One turn moves every row onto another: examples first, then more rows asked:
q799: [ -6  26 -15   2   7   5 -15  10   6   3 -22 -13]
q352: [  3  12  10   4   4 -13  -7  17  12   7 -12 -14]
q119: [ -5   7 -17   4   3   5  -4  -2  -2  -2 -12   0]
q413: [ -6  19   3 -11   6  -1   2  21  -4  17 -17  -8]
q562: [-15  15  -8  -9  14   3 -12   8 -11  16 -12   2]
q484: [-12  14  -5  -8  20   4  -9   8  -9  18  -5  -4]
q838: [ -2  20  -8  -3  20  -8 -22  23  12  19 -11  -3]
q410: [ 11  12 -20  11   8 -10 -13  14  16   3 -11  -2]
q331: [  3  16 -25   4   7  -4 -10  13  -4  13 -16  15]
q642: [ -5  -2  -9   5  13  -7 -11   7  -7  14   5   4]
q896: [-3  2  5  1  3 -9 -4 24  3 21 -2  3]
q276: [-13   9   1  -4  11  -1 -21   7  10   2  -7 -11]
q348: [ -5  10 -15  12   2   7  -9   0   0  -3  -8  -7]
q874: [  7  19  -2   5   7   3   6  15  -8  17 -10  11]
q404: [-2  6  8  4  6 -9 -3 20  4 25 -4  4]
q373: [15 10  2 16  3 -8 -5 17  5  5 -4  6]
q714: [-10  10   2  -4  18  -1 -18  10  12   8  -4 -14]
q152: [ 11  25  -3   0   4   3   1  19   0  -3 -17  -6]
q157: [-1  8  8  6  3  6  6  6  5  7 -5 -4]
q989: [14  8 -1 12  0 -5 -6 21  6  1 -3  5]
q482: [  0   5 -17   7   8   2   0  -1  -5   1  -6  -2]
q699: [-16  19 -11  -2  11  10 -11   8  -9  17 -12  -3]
q131: [  1  10   8  -1   2 -10  -8  21  11   3 -11 -16]
q615: [ 12  25   0   6   5   0   2  13   1  -1 -18  -6]
q234: [  0  23 -25   8   7   0 -12  15  -9  14 -16   8]
q824: [ 11  24   0   3   9 -16  -7  26  -1  16 -17   2]
q807: [ -7   3 -12  12   6  -5 -20  13  -4  18   1   8]
q556: [-14   7  -3   6   6   0 -22   9  11   7  -4 -13]
q701: [ -5  22   6  -6   8  -2   4  16   0  19 -19  -9]
q24: [  3  27 -17  -2  15   0 -11  15  14   6 -21  -9]
q509: [  6   9 -16  10   3  -8 -19  12  17  -1 -12   2]
q421: [  8  15 -27   7  10  -6  -4  12  -4  12 -13   9]
q53: [-2  6  3  2  0  9  7 10  4  5 -5 -4]
q268: [ -4  17  -8  -3  14 -10 -28  22   8  17 -12   4]
q112: [ 7 16 -6  2  5  5  5 21 -8 15 -9 13]
q497: [ -8  -3  -9   6   7  -9 -17   8  -3  13   0   8]
q634: [ -2  27 -15  -5  11   4 -15  12   9   3 -24  -5]
q168: [  2  10 -16  16   2 -10 -24  16  12   4  -8  -2]
q921: [ -8  20 -12   2  12  -8 -25  23   3  23 -12   1]
q247: [ 10  21  -1   0   7 -14 -10  32  -1  14 -14   2]

q373 moves to q874
q484 moves to q714
And these:
q921 moves to q799
q562 moves to q276
q989 moves to q112

One turn moves every row onto another: examples first, then more rows asked:
q30: [-11 -27  -2   3   9  -9   7 -14   8 -17 -13  -5]
q148: [-11 -19   8   4  16  -6 -13   6   1 -14  -3  -9]
q573: [-11 -14  -7 -10   1  -7  -5  -6   2 -20  -5  -9]
q591: [  0 -19  -2  10   0  -3  -7  -3 -12 -12 -12  -5]
q533: [ -9 -23   4  15   8  -8  -3  -3 -20  -4  10 -14]
q51: [ -2 -16  -4  21   2  -9   4 -19  -9  -1  -9 -15]
q368: [-12  -6  -6  10  22  -6  -4 -14  -8  10   1 -22]
q344: [-17 -24  -9 -13  10  -6   2  -9  -9 -13   9  -8]
q284: [-13 -31   7   5   1  -5   2  -3 -14 -11   1 -10]
q557: [ -6  -8 -10   9  15  -4   3   7  -4  -7 -10   5]
q306: [-21 -17  -4  -8  28  -6   0  -9   8  -4  -3 -13]
q576: [ -1   0   3  -1  11  -6 -11  -6   4  -8   0   0]
q79: [  1 -13  -9  14  16  -3  18  -5   3   1  -5  -5]
q597: [ -9   5   3  -2   1  -6  -7  -5   4  -4   0 -11]
q395: [-14  -2 -10   9   5  -5   8   9  -5  -3 -10  -7]
q638: [-14 -16 -11  -4  17  -8  -2  -8 -15  -6  18 -13]
q240: [ -4  -4  -4   7   8  -7  16 -10  12  -2   5 -17]
q469: [ -8 -17   0  -1  22  -6   7 -26 -18  -1   2 -13]
q889: [  6 -12   3   5  16  -3   7 -14  12  -3   0  -3]
q210: [-19 -30   3  -3  13  -8   2   1  -6 -17   8  -8]
q188: [-14 -20  -6  -1  29  -9  13 -19 -12  -8   4 -11]
q793: [-15 -24  11  16  17  -5   0  -2   0   0 -12 -16]
q416: [  1 -16   2   3  20   5  10  -5   3   8  -9  -4]
q177: [ -5  -7   7  -5  12   0   7 -11  13   5  -1 -15]
q246: [ -7  -6 -21   1   1  -7  -3  -7 -14  -7  -2 -14]
q951: [-18  -5 -12  -4  18  -9  -8   3   0 -10   6 -18]
q959: [-10  -7  -6   5  12   0  18  -2   4   9  -6 -17]
q870: [-14 -22  14   7  10  -9  11 -20 -12  -6  -2 -20]
q141: [ -8 -17  -7   3   5  -5  -2 -12 -24  -1  11 -14]
q680: [ -1  -7  -2  -1  15   0  -6  -1  -2  -5 -10   7]
q617: [-20 -24   8   7  17 -12  16 -13  -6 -13   0 -18]
q90: [ -7  -9 -19  -3  13 -10   3 -25   0  -6   1 -12]
q567: [-20 -24  -2  -4  19  -8  19 -16  -9 -11  -3 -14]
q749: [ -7 -17  10   9  19  -9   5 -23 -15  -3   6 -18]
q82: [-14   4  -5   8   1 -10   3   3   2  -6  -1 -13]
q524: [ -7 -10  -7  15  17  -6 -10   6 -15  -1  -1 -14]

q951 moves to q246
q576 moves to q597
q533 moves to q284
And these:
q240 moves to q959
q469 moves to q749
q90 moves to q368

